In the rows, 128 means zero.
The same turns and mirrors carry the whole set onto itself and the rows of a family onto each other. Which other rows belong to the same family as each row named below? List them in the order they appear above.
These 40 rows form 5 families of 8 rows each.
j_805: |  74 | 120 | 122 | 123 | 127 | 127 | 125 | 108 | 122 | 111 | 138 | 128 | 134 |  95 | 135 | 110 | 143 | 146 |
j_620: | 112 | 144 | 120 | 162 | 141 | 125 | 144 | 170 | 140 | 120 | 117 | 110 | 151 | 105 | 111 | 116 | 159 | 135 |
j_263: | 113 | 111 | 126 | 119 | 117 | 133 | 166 | 136 | 146 | 122 | 107 | 123 | 149 | 137 | 134 | 112 | 121 |  93 |
j_20: | 119 | 165 | 126 | 167 | 124 | 131 | 141 | 133 | 139 | 122 |  89 | 109 | 134 | 129 | 115 | 125 | 140 | 119 |
j_924: | 112 | 154 | 149 | 148 | 128 | 126 | 157 | 157 | 147 | 111 | 115 | 110 | 134 | 112 | 131 | 122 | 148 | 106 |
j_400: |  97 | 109 | 118 | 120 | 159 | 138 | 102 | 107 | 120 | 145 | 126 | 113 | 134 | 136 | 153 | 123 | 137 | 112 |
j_54: |  93 | 144 | 134 | 148 | 106 | 129 | 162 | 129 | 148 | 131 |  99 | 126 | 154 | 110 | 128 | 121 | 128 | 125 |
j_808: | 136 | 111 |  95 | 127 | 156 | 135 | 140 | 140 | 139 | 130 |  99 | 126 | 166 | 134 | 117 | 111 | 129 | 106 |
j_97: |  91 | 127 | 107 | 131 | 164 | 134 | 115 | 106 | 110 | 133 | 142 | 126 | 142 |  95 | 127 | 115 | 123 | 139 |
j_834: | 101 | 130 | 110 | 119 | 143 | 151 | 100 | 101 | 111 | 132 | 123 | 129 | 144 | 127 | 136 | 127 | 155 | 144 |
j_462: | 109 | 156 | 109 | 157 | 145 | 112 | 132 | 164 | 146 | 140 | 127 | 105 | 145 | 124 | 100 | 126 | 138 | 130 |
j_904: |  96 | 120 | 131 | 137 | 129 | 126 | 102 | 119 | 123 | 112 | 147 | 121 | 153 | 105 | 129 | 111 | 144 | 163 |
j_703: |  98 | 146 | 127 | 122 | 121 | 138 | 114 | 124 | 135 | 116 | 117 | 112 | 124 | 125 | 143 | 119 | 150 | 174 |
j_997: | 138 | 105 | 114 | 121 | 146 | 138 | 130 | 119 | 142 | 124 | 128 | 115 | 137 | 122 | 139 | 105 | 107 |  86 |
j_216: | 106 | 120 | 137 | 124 |  94 | 132 | 141 | 116 | 154 | 101 | 119 | 122 | 131 | 106 | 142 | 106 | 133 | 114 |
j_125: | 117 | 111 | 102 | 145 | 131 | 136 | 152 | 155 | 126 | 125 | 109 | 104 | 137 | 158 | 105 | 113 | 134 | 108 |
j_735: |  79 | 136 | 119 | 137 | 120 | 134 | 124 | 125 | 133 | 120 | 109 | 126 | 150 |  91 | 111 | 127 | 142 | 156 |
j_628: | 133 | 150 | 124 | 119 | 118 | 126 | 151 | 154 | 148 | 107 | 132 | 115 | 130 | 149 | 114 | 120 | 138 | 100 |
j_286: | 110 | 119 | 122 | 120 | 161 | 140 | 102 | 117 | 105 | 123 | 153 | 122 | 156 | 121 | 121 | 120 | 123 | 143 |
j_715: |  97 | 153 | 148 | 129 | 100 | 127 | 141 | 140 | 148 | 116 | 124 | 122 | 112 | 126 | 143 | 126 | 140 | 133 |
j_712: |  98 | 128 | 107 | 122 | 165 | 138 | 105 | 135 | 122 | 143 | 122 | 103 | 132 | 134 | 132 | 125 | 131 | 163 |
j_813: | 111 | 120 |  95 | 133 | 172 | 141 | 114 | 128 | 122 | 143 | 118 | 120 | 156 | 106 | 107 | 124 | 116 | 126 |
j_501: | 140 | 124 |  90 | 136 | 168 | 134 | 113 | 155 | 130 | 144 | 134 | 118 | 136 | 137 | 119 | 116 | 126 | 132 |
j_46: | 128 | 135 | 134 | 124 | 112 | 141 | 127 | 115 | 146 | 117 | 136 | 105 | 113 | 137 | 165 | 102 | 126 | 139 |
j_253: | 131 | 141 | 134 | 128 | 143 | 144 | 165 | 158 | 129 | 115 | 129 | 114 | 137 | 133 | 121 | 121 | 131 |  89 |
j_160: | 104 | 108 | 125 | 142 | 123 | 134 | 115 | 102 | 136 | 142 | 142 | 110 | 130 | 127 | 167 | 103 | 134 | 116 |
j_301: | 108 | 111 | 126 | 115 | 129 | 125 | 124 | 103 | 136 |  98 | 138 | 125 | 125 | 106 | 154 |  96 | 139 | 117 |
j_212: | 145 | 143 |  98 | 142 | 145 | 126 | 138 | 160 | 144 | 129 | 140 | 110 | 145 | 142 | 104 | 113 | 131 | 111 |
j_413: | 140 | 122 | 122 | 111 | 127 | 138 | 140 | 145 | 140 | 119 | 141 | 121 | 115 | 153 | 142 | 111 | 121 | 103 |
j_719: | 127 | 117 | 113 | 124 | 156 | 141 | 118 | 127 | 130 | 144 | 142 |  96 | 121 | 145 | 153 | 108 | 107 | 128 |
j_503: | 114 | 145 | 126 | 152 | 112 | 142 | 165 | 137 | 127 | 126 | 112 | 108 | 129 | 148 | 116 | 121 | 120 | 103 |
j_488: | 123 | 132 | 101 | 159 | 143 | 125 | 128 | 152 | 138 | 120 |  87 | 105 | 143 | 138 | 105 | 117 | 153 | 124 |
j_243: | 120 | 117 | 144 | 115 | 154 | 132 | 107 | 108 | 122 | 117 | 150 | 115 | 139 | 127 | 147 | 116 | 114 | 108 |
j_409: | 125 | 118 | 111 | 123 | 165 | 132 | 113 | 100 | 125 | 120 | 142 | 123 | 133 | 106 | 146 | 101 | 119 | 109 |
j_698: |  97 | 154 | 115 | 153 | 141 | 123 | 113 | 151 | 138 | 140 | 117 | 119 | 133 | 111 | 119 | 131 | 144 | 164 |
j_329: | 105 | 119 | 154 | 132 | 123 | 118 | 107 | 111 | 140 | 105 | 145 | 113 | 137 | 111 | 155 | 106 | 134 | 128 |
j_853: |  96 | 163 | 134 | 134 | 119 | 114 | 145 | 158 | 151 | 119 | 119 | 110 | 131 | 131 | 110 | 132 | 146 | 121 |
j_936: | 116 | 144 | 104 | 155 | 144 | 131 | 135 | 134 | 141 | 138 |  92 | 128 | 171 | 106 | 111 | 121 | 136 | 138 |
j_732: | 132 | 130 | 105 | 142 | 156 | 143 | 151 | 170 | 122 | 124 | 131 | 115 | 154 | 127 | 102 | 115 | 142 | 118 |
j_823: | 107 | 128 | 117 | 141 | 108 | 147 | 112 |  96 | 126 | 129 | 138 | 126 | 140 | 119 | 151 | 108 | 152 | 147 |

The rest of the family of j_735: j_997, j_216, j_715, j_813, j_501, j_413, j_698
The rest of the family of j_732: j_620, j_924, j_904, j_286, j_253, j_243, j_329
The rest of the family of j_805: j_97, j_462, j_628, j_301, j_212, j_409, j_853
The rest of the family of j_712: j_263, j_54, j_808, j_703, j_46, j_719, j_936

